One turn moves each row of this set onto another row. After a few examples, where does it send each row asked below?
fasi: [ -5 -10  -1   9  10   5  -2   7   0   3   7   6   5  21 -27  -8   3   1
   3]
ruriz: [ 24  -1  14  -8 -16  10   8   6   4  -1  10  12  10 -12 -18   0   3   3
   6]
fidul: [  6  -5  10 -24  -6   3   5   0   9   0   4  22   9  27  -8  21   2   5
  -4]
viz: [  0  -1  11 -25  13   3 -12   9   1  -1   0   3   7  14 -10  11   8  -6
  -4]
veva: [  2   1   9 -28   8   6 -15  13   3  -6   0   5  20  18 -15   8   9   1
   0]
Roget: [  3  -2   8 -26 -12   1   1   9   6 -10   2  18  15  32 -15   4   3   6
  -4]
zadi: [ 21  -9   5  -8  -9   9   9  10   5   7  15  10   2 -15 -17   3  -2   9
   9]
Moruz: [ 17  -8   5  -6 -12   6   7  15   0  -1  12   3   1 -12 -18  -9   0   2
   6]
Zin: [  1  -2  10 -28  16   4 -13  12   8   1   4   6  11  14 -10  13   4   7
   5]
med: [  6  -4   8   3   4  12  -4   1   8   1   5  20  26  22 -34   4   4  14
   8]
Gul: [ 22 -10  -3  -8 -17  11   8   9  -3   5  13   6   9 -11 -24   0   4  -2
   3]
pivo: [ 13  -2   7  17 -13  12  11  15   6   4  12   4   5   1 -13  13   1   6
   6]
sesu: [  3  -9  -2   6   1  11  -4   0  -2   2   5  11  20  24 -34   1   8  -3
  -2]
lozib: [  5  -1  11 -27  10   7 -12   4   4   3   1   9  18  14 -13  19   9  -1
  -2]
gupa: [ 15   3  10  16 -17  11   9  18   9  -1  13   6  11   2 -14   9   1  11
   9]
Siput: [ 16   0   2  14 -19  15   8  17   6   2  13   6  16   3 -19  13   1  10
   8]
kor: [ -2  -7   4 -20  -5  -2   5   6   0  -3   3  12  -2  28  -7   8   3  -7
  -9]
fisev: [  0  -6  -2 -29  11   6 -14  13   1   4   5   3  15  16 -16  14   7   0
   0]
Gede: [ -2 -11   8   9  18   6   1  -2   5  10   8  14   0  15 -19   7   0   6
   5]
Pebo: [ 21  -5   2 -11 -18  11   5  15   3  -1  13   9  16  -9 -26  -5   0   9
  10]
riv: [  0 -10  -8 -26  -7   2   3  12   4   2   7  14  10  32 -16  12   2   4
  -3]
lese: [ 10  -3   0  16 -15  10   8  22   4   2  15   1   7   3 -17   6   1   7
   8]
Gid: [  5  -2  23   8  10  10   0  -6  10   1   3  20  13  17 -20   4   3   9
   6]
Vedig: [ -2  -5   8 -23   1  -3   4  11  11  -3   7  17  -1  26  -5   9  -3  12
   3]
givu: [ 14   0   2  16 -21  12   8  18   2  -1  12   1  13   5 -20   7   5   3
   5]

Gede -> Gid
fidul -> Roget
And these:
ruriz -> Pebo
gupa -> Siput
veva -> fisev

One turn moves each row of this set onto another row. After a few examples, where does it send each row asked below?
Rovu: [ -5  -3  -9  -2   2   5 -18   2  -5 -24   8  -2 -18]
debu: [ 15  -7  -4 -14  -1   6  -5 -13 -16   5  19 -13 -19]
muluf: [  0  -7 -16  -8  -7   3 -11   8   3 -11  17  19  -4]
nitu: [ -9 -10  -4  -4   2 -10   9  16  -4 -12  16   0 -10]
Nok: [  5  -1 -27  -6   1   5  -8   2   8  -9  12  15  -8]
doda: [ 15  -7   0 -10  -9  -1  -1  -2 -19   6  24 -10  -3]
gab: [ -4  -1 -16   2   9 -10  14  11   0  -6  12   1 -13]
kanik: [  1 -10 -17 -13   0   8 -14   1   7 -20  12   9 -10]
muvim: [ -6  -8 -10  -5  11  -5   7   6   1 -17   9  -9 -17]
zeko: [ 17  -6  -4 -13   0   3  -2 -11 -15   0  18 -19  -9]
Nupuv: [  1   9 -25  10   6   0  -9   3  -3  -9   8   7 -16]
ped: [ 13  -7   1 -12  -9   2  -4  -6 -19  10  25  -4 -12]
Dunoz: [ 17   0 -11  -7  -2   1   0 -10 -16  14  21  -5 -16]
luma: [ 20   1 -12  -5  -1  -1   3  -8 -16  10  19 -11  -6]
Pidib: [ -6   0  -9   6  -8  -3 -12  13 -10 -11  16  13  -9]

debu -> Dunoz
zeko -> luma
And these:
Nupuv -> Pidib
gab -> nitu
kanik -> Nok

One turn moves each row of this set onto another row. After a few examples, where does it send each row asked below?
pugu: [ 11 -12  15   6   5  -5  18   8  -7  10  -1 -12 -27 -20  -5  17  -1 -11
 -11  12   6   6]
Kesat: [ 24  -1  -3   2  21  -9  -8  -6  -7  11 -14   9 -12  -6   3  11   2   8
  -6  17  13  17]
kuva: [ 18 -10  -1   2  22  -8  -8  -7  -7   4 -12  12 -12 -23   7  11   3   0
  -7  10  22  14]
kive: [ 10   7  -4   9  12 -10  -9  -4   0   3 -12  14  -7 -24  19   8   5  -9
  -5  -8  -9  15]
kos: [ 14   4  10   2   5 -18  -1  -7  -7  14  -4  24   8 -13  10  17   5  -6
  -2  -2   0 -12]
moti: [ 18   5   1   3  12   2   8   0 -16  27 -10   3   9 -12  -3   9  10   4
 -18   8   1  15]
tor: [  5 -12  10   2  -7  -3  13   8 -10  15  -4  -9 -28 -27  -1  20  -5 -10
 -11   3   3   2]
bunup: [ 15  -1   9   4 -10  -9  10   1   8   8  -3  -6 -21 -26   0  10  -2 -20
 -12  -7  -8  -2]
nelu: [ 10  12   2  -2  -1 -14   0  11 -11  22  -7  12  -5 -10   8  18  11  18
   0   7   0  10]
Dud: [ 12   8  15   5   9   1   4  -1 -19  24 -10  10   6 -10   4   7   2  -7
 -11  15  -2  26]
roru: [  9  -6   6   2  -1 -15   7  -4   6  -4  -4   9 -21 -28   0  24 -16 -19
  -7   0   1   4]
ber: [ 16   6  13  -7   1 -14  -4 -14  -8  22  -9  20  11 -10   2  19   6 -13
  -1   8   2   6]
Raraf: [ 11   2  11   3   2 -15   4  14 -14  24  -1   5 -10 -18  15  10  15  15
  -3   4   4   1]
zetuz: [ 15   9  13  -6  -2 -16  -5   2  -7  31 -10   0 -11 -16  16  11  10  11
   1   9   5  14]
zetu: [ 11   1  20   5  -4 -11  22  10  -3  10   2  -7 -13 -13  -5  17  -3 -13
  -8   6   2  -8]
Vuzag: [ 14  -1  13  11  18   4  10   7 -17  17  -6   9   3 -17   0   4  10  -1
 -20  10   7  15]
fopop: [ 16  -4  16  10   1  -1  13   3   0   5  -5   2 -21 -21  -6   7 -20 -16
 -21   5   1   6]
Bupa: [ 12   3 -11   5  11  -7  -9  -7  -8  12 -13  15  -7 -17  10  15   9  -6
  -6   1 -14  23]
Bamet: [ 22   5   4  -1   7 -18  -6 -13   0  23  -9  24   5 -11   5  18   0   3
  -9   1  -5  -1]
musef: [ 24  -6   4  -9   9 -14  -8 -15 -12  19 -10  10  -8 -18   8  13  -2  -1
  -4  17  17  20]
gofus: [ 16  13   3   1   2 -12  -9  -4  -1  13 -11  12  -7 -18  15   4   5  -7
  -3   3 -10  31]
selil: [ 11  -9   3   0  -9  -9   8   2  -4  -6  -2   6 -25 -22  -5  20 -10 -19
  -4   4   9   4]
miko: [  8  -1  23   6  -5  -7  11   7   0   6  -5   5 -21  -9  -9  19  -7 -18
  -5   7   2 -10]
Basat: [  8   5  10   1 -12 -17  15   5   7   5   0  -1 -14 -25   3  20  -7 -15
  -6  -7  -6  -5]
Mef: [ 12 -11  12  10  11  -4  11  -1   2   2  -5   1 -26 -25  -4  16 -12 -19
 -17   6  -1  15]

miko -> bunup
gofus -> musef
Bupa -> Kesat
And these:
Basat -> roru
kos -> kive

One turn moves each row of this set onto another row. After a few examples, where does it send each row asked below?
Roz: [-16  15   2  13  -4  -2  -7 -12  12  13   3   0  -3   4 -13   6  -6  -8
   8   5  14 -14   0 -19  -7  -7  -5 -18   3  14]
zani: [-24   8   2  10  -2  -1  -5 -10  -1  10   5  -5   2   2 -17   1   2  -6
  12   9  15 -17  -1 -12  -8  -3  -6 -21   5  13]
Dip: [ -8  18  -1  13  -4  -1  -4  -6  16  18   1   3   2   1  -8   9 -12  -3
  10   1  17  -3   3 -24  -5  -8 -10 -17   1  10]
Sapin: [  4  -1   4   0 -11  -7   8  -4  -3 -12   5  -1  -9   1  -5  -1   6   8
  13  -7   3   6 -10  -3  17   7   0  12 -10 -11]
lenim: [ -5  15  -9   7  -2   7   1  -2   9  19  -5  -6  -3   4   1  20 -11 -13
   4  -4  15  -4   3  -4 -24  -1 -13  -6  -4  -7]
val: [  6  -1   4   1 -12  -7   8  -3  -4 -12   6  -2 -11   1  -5   0   6   6
  15  -5   4   7 -11  -4  16   6  -1  13  -7 -12]
zed: [-12  15   6   5  -7  -4 -13   6  -1  23  -8   1  -8 -10  -1  11  -3 -21
   1   3  16  13  -1 -13  -7  -1 -14  -5  11  -4]
nime: [ 11   4  -3  -2 -11  -2  11  -6   5 -17   1   0 -11  -1 -11  -1   4  11
   6  -3   5   2 -11  -1  14   3  -3   5  -9 -11]
lato: [-28  11   8  -1  -6  -9  -9   0  -2  21  -8  -1  -3 -10  -2   8  10 -22
  -1  -1  11  -1   0  -3  -3   8 -13 -11  -2   2]
vumu: [-28  10   9   1   0 -10 -12   3  -6  21 -10  -4   6  -6  -4   4  11 -11
  -2  -6  11   4   0  -2  -4  12 -14 -15   3   0]
nusa: [  8  -2   4   2 -11  -6   7  -3  -6 -12   7  -2 -10   1  -7  -1   5   8
  14  -4   4   9 -12  -4  14   6   1  14  -4 -13]
mag: [ 13   3  -3  -2 -11   0  11  -3   1 -18   2   0 -10  -3 -11  -1   3  11
   9  -1   6   5 -12  -1  13   3  -4   5  -6 -13]
nasar: [-20  13   6   2 -10  -6 -10   1   1  22  -8   1 -10 -11  -1  11   3 -26
   1   3  14   4  -1  -8  -5   1 -13  -6   2  -1]
nezop: [-15   9  -4   6   0   6  -1   3  -3  12   4  -3  19  -3 -11   4  -2   5
  19   4  23  -1   3 -17  -7  -1 -19 -23   3   3]
Tepum: [  6  -2   6   3  -9  -9   6  -4  -5 -11   5  -3  -8   5  -8  -3   6  12
  11  -8   1   8 -11  -3  15   8   3  11  -5 -11]
zimu: [  9   2   0  -1  -8  -4   7  -7   0 -19   0  -3  -9   2 -14  -4   6  14
   4  -3   3   2 -12   1  12   6   0   2  -5 -10]
Dume: [-19  11  -3   7   4   2  -2  -8   2  15  -4 -13   0  10  -6  13   0 -11
  -2  -5   9 -14   1   6 -25   8  -8 -13  -5  -2]
nin: [ -3  13  -9   8   2   9   0   4   1  17  -5  -9   5   4  -1  17 -11  -8
   6  -3  18   3   2  -2 -27   1 -16  -9   2 -11]
Menan: [  4  -1   5   1  -9  -9   7  -5  -3 -12   5  -2  -8   3  -6  -1   7  11
  12  -9   1   6 -10  -3  16   8   1  11  -8 -11]
rir: [-19  11   9   4   2  -8 -15   7  -8  22 -11  -4  10  -4  -4   3   5  -6
  -2  -6  13  14   0  -7  -6  10 -15 -15  11  -3]
Kavep: [-12  13   8   6  -1  -5 -15   9  -6  22 -10  -2   3  -6  -3   7  -3 -11
   0  -2  15  18  -1 -12  -8   3 -15  -9  16  -5]
miti: [  7  -2   6   3 -10  -7   6  -3  -7 -13   5  -3  -9   3  -8  -3   4  11
  13  -5   3  10 -11  -5  14   6   2  12  -2 -12]
Nesek: [ -9   9  -7   7   6   8  -2   3  -7  14  -4 -13  11   6  -5  12  -6  -2
   5  -4  17   1   2   2 -29   6 -14 -13   5 -10]
zuti: [-13  15  -6   8   0   3   0  -8  10  17  -4  -9  -5   7  -2  18  -5 -16
  -1  -5  11 -12   2   1 -24   2  -9  -8  -8  -2]
Fovan: [ 13   1  -2  -2  -9   0   9  -3  -3 -19   2  -2  -9  -1 -14  -3   3  13
   8  -1   7   6 -13   0  11   4  -3   4  -2 -13]
vive: [ 11   1  -1  -1  -8  -2   7  -5  -3 -19   2  -3  -8   1 -15  -5   5  15
   6  -2   4   4 -13   1  11   5  -1   2  -1 -12]
Neneb: [  9   4  -1  -1  -9  -4   9  -8   4 -18   1  -1 -11   1 -12  -3   5  13
   4  -5   2   1 -12   0  14   5  -1   3  -8  -9]
nolom: [-17   7  -4   7   7   4  -2  -3  -7  13  -4 -15   8   9  -8  10   0  -5
   1  -5  12  -8   1   7 -27   9 -10 -15   2  -5]
befo: [ -7  15  -4  10  -2   4  -1   2   9  17   1   2  13  -2  -7   8 -10   4
  16   0  22   3   4 -23  -4  -5 -18 -20   1   5]
zedi: [-23   5   0   6   0   3  -3  -3  -7   9   4  -5  13  -1 -16   1   4   0
  18   7  19 -11   0 -11 -10   0 -13 -24   5   8]

Tepum -> Menan
Fovan -> vive
Roz -> Dip
And these:
zed -> Kavep
Nesek -> nolom

One turn moves each row of this set onto another row. After a few examples, where does it send each row asked below?
pul: [-12  17 -12  13  -9  -1  14  21   2   2   0  29]
Nezo: [-12  23  -7   8  -8  -8  15  22   3  -3  -6  32]
Tubom: [ -3   4   2   9 -20   0   9  -1   7   8  -1  13]
ropi: [-8 11 -7 17  8 -6 20 20 -2  9 -3 22]
sape: [ -7  16 -12  11   3  -8  18  17   0   5  -4  29]
Mavik: [-10  12 -13  15   0  -3  17  19   0   8   0  26]
mugi: [ -9   1  17  24  -8 -24   4  18   4  17 -22  13]
fir: [-14  26   0   9  -7 -10  16  25   2  -6  -9  29]
mut: [-15   6   6  21 -18 -28  -2  17   7   5 -22  10]
rezot: [ -8  -7   9  19  -5 -21   6  15   6  23 -17  14]
pifik: [-15  21  -5  11 -14  -4  13  25   4  -4  -2  29]
zof: [ -6   4   2  18 -26 -24  -1   5   0  -4  -9  12]
sasom: [-12  -9   5   5 -12 -23  11   7   9  11 -10   8]
Zuna: [-17   0   7  15 -12 -29   2  18  10  10 -23   8]
fibo: [-10  13   3  19  11  -9  22  23  -4   6  -7  19]
sig: [ -5   6  13  15 -32 -16   0  10   3   1  -8  21]
mizo: [-10  21  14  27 -19 -12  -2  17   6   1 -21  11]
buf: [-11  21   7  12   7 -14  21  25  -1  -2 -11  24]
Buzag: [ -7  15  -7  13   9 -11  20  18  -1   6  -6  26]
Dudu: [ -9  17   1  13  11 -13  22  21  -2   3  -9  23]
ziri: [ -9   7  20  25 -17 -24   1  19   2   7 -20  15]
sas: [ -6  19   9  23 -26  -7  -2   9   5  -3 -12  14]
gebo: [ -7  -8   3   6 -18 -20   9   1   5   6  -5   9]
zame: [-13  25   6  10  -1 -13  19  26   1  -6 -11  26]
vosu: [ -7  -9   4  11 -11 -16   8   9   8  23  -9  17]
vob: [-16  24   5  12 -11  -6  16  28   3  -7  -6  27]
Volet: [ -9  20 -12   9  -4  -7  15  18   2   1  -3  31]
gekir: [-11   0   8  11  -1  -7  13   9  13  21 -15   7]
Posa: [ -5  -8   2   8 -21 -12   6   6   7  17  -4  20]
lom: [-14   7  13  18  -1 -11   8  16  13  19 -23   6]
ramuz: [ -7  10  19  22 -27 -20  -1  15   1   0 -15  19]
Bosi: [ -4  -2   2  11 -24 -22   5   1   1   0  -4  11]
seliz: [ -4  -1   5  10 -31 -12   3   6   5   7  -3  22]
dil: [-7 -2  4  7 -8 -2 12  2 10 18 -6 10]
mez: [-13  18  10  17   7 -10  21  27  -2   0 -10  19]
mon: [-16  -6   7   9 -10 -25   8  14  11  14 -18   7]
pef: [-14  15  15  25  -8 -13   2  19  10  10 -25   8]
bav: [ -3  12   4  15 -26  -2   3   1   4   0  -3  15]
Ruf: [-10   7   4  23 -24 -27  -4  12   3  -1 -17  12]
sab: [-16  23  11  15  -3 -10  19  30   0  -6 -10  22]

Zuna -> mut
mizo -> sas
Posa -> vosu
And these:
mez -> sab
sape -> Buzag

